In the rows, zero is written as 128.
One turn or mirror swaps these rows in pairs. Which row does each one swap with?
The rows were stretched afterwards, more along some directions than others.
kere: [140 108 116 126 111 160 107 109 142 111 129 114 154 128 113 102 142 156
 163 122 136  78 138 125 125]
Vebos: [124 124 123 153 134 158 129 137 121 101 114 127 139 113 109 104 144 131
 177 119 151 124 152 133 148]
tuf: [157 121 110 124 149 136 106 124 122 117 105 126 123 121 138 117 126 129
 141 140 120 121 134 139 128]
Linu: [145 119 105 131 162 159  95 128 159 135  96 132 136 123 108  89 136 124
 171 106 163 114 157 150 145]
pilid: [133 108 106 119 125 152 115 131 148  66 128 129 141 108  97 128 112 140
 137 116 120 114 100 118 142]
Rupov: [118 115 100 139 149 137 153 122 147 111 113 121 122 142 147 119 131  92
 159  92 131 106 157 109 116]
Dav: [131 129  96 134 137 120  73 162 138 132  92 136 171 108 114  94 116 139
 159 134 152 121 123 134 128]
Pobo: [151  99 128 137 129 126 119 111 130 143 125 118 139  96 128 132 114 103
 133 141 115 104 105 144 110]
Vode: [152  96 135 140 119 143 120  95 123 149 130 122 136  95 116 135 115 113
 131 134 118  97 109 149 117]
Fize: [162 122 138 143 157 155 138 143 153 114 139 128 132 115 124 118 115  98
 128 107 122 145  89 134 130]
malor: [137 129 110 122 167 163 106 129 154 134 106 131 137 129 103  89 139 128
 174 106 168 119 167 150 152]
vovid: [161 119 116 120 148 148 110 123 130 104 114 127 119 119 130 118 125 133
 147 135 118 128 131 131 139]
sovev: [124 104  79 139 146 119 134 128 148  96 107 128 104 127 140 115 146  82
 141 114 130 122 155 137 128]
Fut: [151  99 132 132 135 143 133  98 122 143 133 115 128  99 121 140 119 112
 135 129 128 107 119 158 129]
Pep: [126 129 129 105 125 160 104 129 136 121 138 125 124 124 119 115 166 105
 143 133 136 118 144 106 131]
Ked: [141 119 103 118 163 161 108 126 162 132 104 131 146 125  99  95 131 135
 167 107 160 106 150 153 146]
Dakot: [148 102 131 133 121 139 123 107 117 143 119 126 139  88 113 140 108 117
 133 141 122  99 103 151 126]
nin: [143 128 108 130 145 147 108 142 152 100 112 126 105 137 143 119 127  89
 157 119 127 143 141 117 133]
Nasur: [123 134  95 130 135 125  83 155 140 121 120 143 140 118 112  99 138 118
 135 128 128 114 138 115 115]
Fus: [143 133 105 130 156 147 117 172 125  99 118 126 124 127 121 123 104 132
 163 106 142 142 119 147 157]
puf: [144 123 101  93 148 149 115 139 140  96 156 115 142 148 113 105 132 154
 142  99 135 105 137 148 146]
lemu: [147  98 133 138 133 134 124 108 122 137 127 120 134  94 123 132 113 116
 136 132 122 110 107 152 124]
lokem: [142 121 106 116 162 166  95 129 156 127 103 131 135 122  98  86 143 134
 174 116 158 116 161 146 152]
fedeg: [153 118 112 121 149 135 106 116 110 122 117 123 122 125 143 119 131 125
 141 140 121 132 144 138 129]
kopaf: [141 124  98 112 176 160 101 137 160 123 109 128 135 128 107  85 141 128
 174 110 163 123 164 147 149]
zud: [124 141 128 129 129 158 132 146 150  74 133 130 144 128 112 124 145 100
 161 119 136 114 131  85 131]
rab: [131 135 128 124 145 156 127 136 141 104 154 137 135 129 107 132 109 153
 113 114 119 136 114 147 147]
led: [153 101 133 134 128 135 119 104 125 148 135 121 133  99 121 136 109 119
 127 137 120 101 100 156 122]
bod: [149  99 131 131 134 139 123 108 129 134 135 119 138  91 116 132 113 119
 125 138 116 109  97 152 121]
Kofum: [143 127 119 101 177 140 137 154 150 133 118 107 143 115 136 119 145 113
 138 149 122 124 135 110 114]
Nuraf: [144 109 115 145 128 134  88 123 132 152 137 104 126 144 159 121 145 102
 130 142 106 120 140 140 106]
fogin: [145 150 158 159 123 144 103 132 110 131 138 129 132 137 146 136 123 120
 131 122 134 143 107 128 132]
zimeb: [141 125 107 114 171 158 107 128 155 129 102 131 139 128 104  93 137 131
 171 117 158 120 164 154 154]
tivu: [135 145 149 115 144 160 100 160 125 143 107 145 147 101 106 113 137  98
 140 130 145 118 121 123 114]
pur: [151 105  90 143 137 125  79 151 142 164 104 126 143 100 123  82 134  88
 149 120 136 107 121 134 107]
ped: [158 126 116 123 144 140 108 127 118 110 115 126 121 119 139 120 120 134
 138 138 118 129 130 135 127]
sitok: [132 143 138 121 137 149  84 162 127 146 103 148 150 104 114 105 138 100
 143 126 139 116 130 120 106]
Nug: [113 117  96 115 162 119 117 166 150 111 114 126 170 125 108 100 125 135
 132 113 138 115 121 105  99]
naren: [120 123 126 147 128 126 108 117 116 151 140 119 115 143 144 133 144  90
 121 114 119 141 146 121 107]
sile: [147 116 143 132 131 156  86 120 108 138 116 115 119 119 119 114 130 128
 139 128 124 143 150 128 126]
femis: [143 130 127 137 130 120  98 138 134 120 152 127 131 111 128 104 110 104
 118 131 111 139  96 106 109]
luki: [130 122 122 162 156 158 110 138 137 114 107 117 129 110 116 118 124 109
 140 113 126 132 129 131 127]
Fiku: [159 128 120 125 144 142 106 122 122 116 117 125 116 121 145 117 130 114
 139 144 113 133 136 125 122]
pasi: [132 137 133 120 147 145  92 162 130 151 106 140 144 104 122 108 143  86
 142 123 139 119 128 116 106]
Nuv: [131 122 115 142 151 139 139 148 139 117 106 114 123 125 139 114 133 105
 149  80 156 110 131  99 116]
zure: [142 134 133 119 147 164 109 130 130 110 146 103 116 120 122  97 142 125
 150 119 140 160 156 130 133]
Ter: [148  98 124 126 118 131 118 103 129 134 133 126 136  93 111 133 113 112
 129 136 109 102 100 149 120]
Ketef: [133 135 143 127 141 148  95 157 126 161 108 136 148 109 125 112 137  93
 136 121 140 110 122 125  99]
muki: [136 102  87 143 154 121 118 156 178 103 101 121 165 135 130 111 125 110
 152 112 125  94 118 109 107]
sakap: [118 139 129 133 106 146  94 146 144 146 125 152 152 115 106 112 130 120
 122 101 132 115 110 121 104]
diba: [135 117  95 115 172 152 107 132 157 128 100 135 145 132  99  96 137 130
 168 104 166 113 155 153 144]
Pemab: [134 137 134 116 143 143  83 163 123 151 108 138 144 105 120 104 142  97
 147 125 143 117 130 125 107]
Nor: [124 117 112 127 111 160 118 132 122 110 131 121 133 113 119 143 114 139
 127 131 122 111 112 148 136]
Beguv: [133 138 136 115 156 153 102 165 122 141 105 137 144 104 117 108 141  98
 142 120 150 118 133 121 109]
vub: [155 128 125 168 122 152 118 125 172 103 147 136 142 116 112 107 113 111
 153 107 127 132 103 146 132]
ramu: [128 136 135 113 147 145 100 162 131 147 108 144 142 102 114 104 139  88
 132 125 137 115 120 119 105]
Parub: [137 137 137 115 151 152  97 164 133 152 105 143 146 106 115 108 135  91
 139 124 143 117 124 119 103]
seke: [158 117 114 128 144 147 111 114 122 108 122 122 117 123 139 119 128 133
 145 128 121 126 137 138 134]
lupo: [136 108 125 119 164 138 126 145 154 142  89 120 144 123 111 102 147 113
 154 113 162  96 139  98 110]
Magez: [169 124 123 117 149 146 102 121 126 120 125 120 122 122 143 113 128 132
 143 140 121 129 134 136 132]
Gemi: [152 141 110 151 130 131  84 175 123 160 123 131 137 119 159  96 110 103
 131 113 130 117 103 128 106]
Nove: [135 120  98 108 132 146 102 121 145 105 144 113 128 134 124 102 139 126
 150 133 113 119 147 137 102]

Dakot is swapped with tivu
Vode is swapped with Parub
Fut is swapped with Beguv
zure is swapped with Nuv
Nasur is swapped with rab
luki is swapped with Kofum
Dav is swapped with fogin

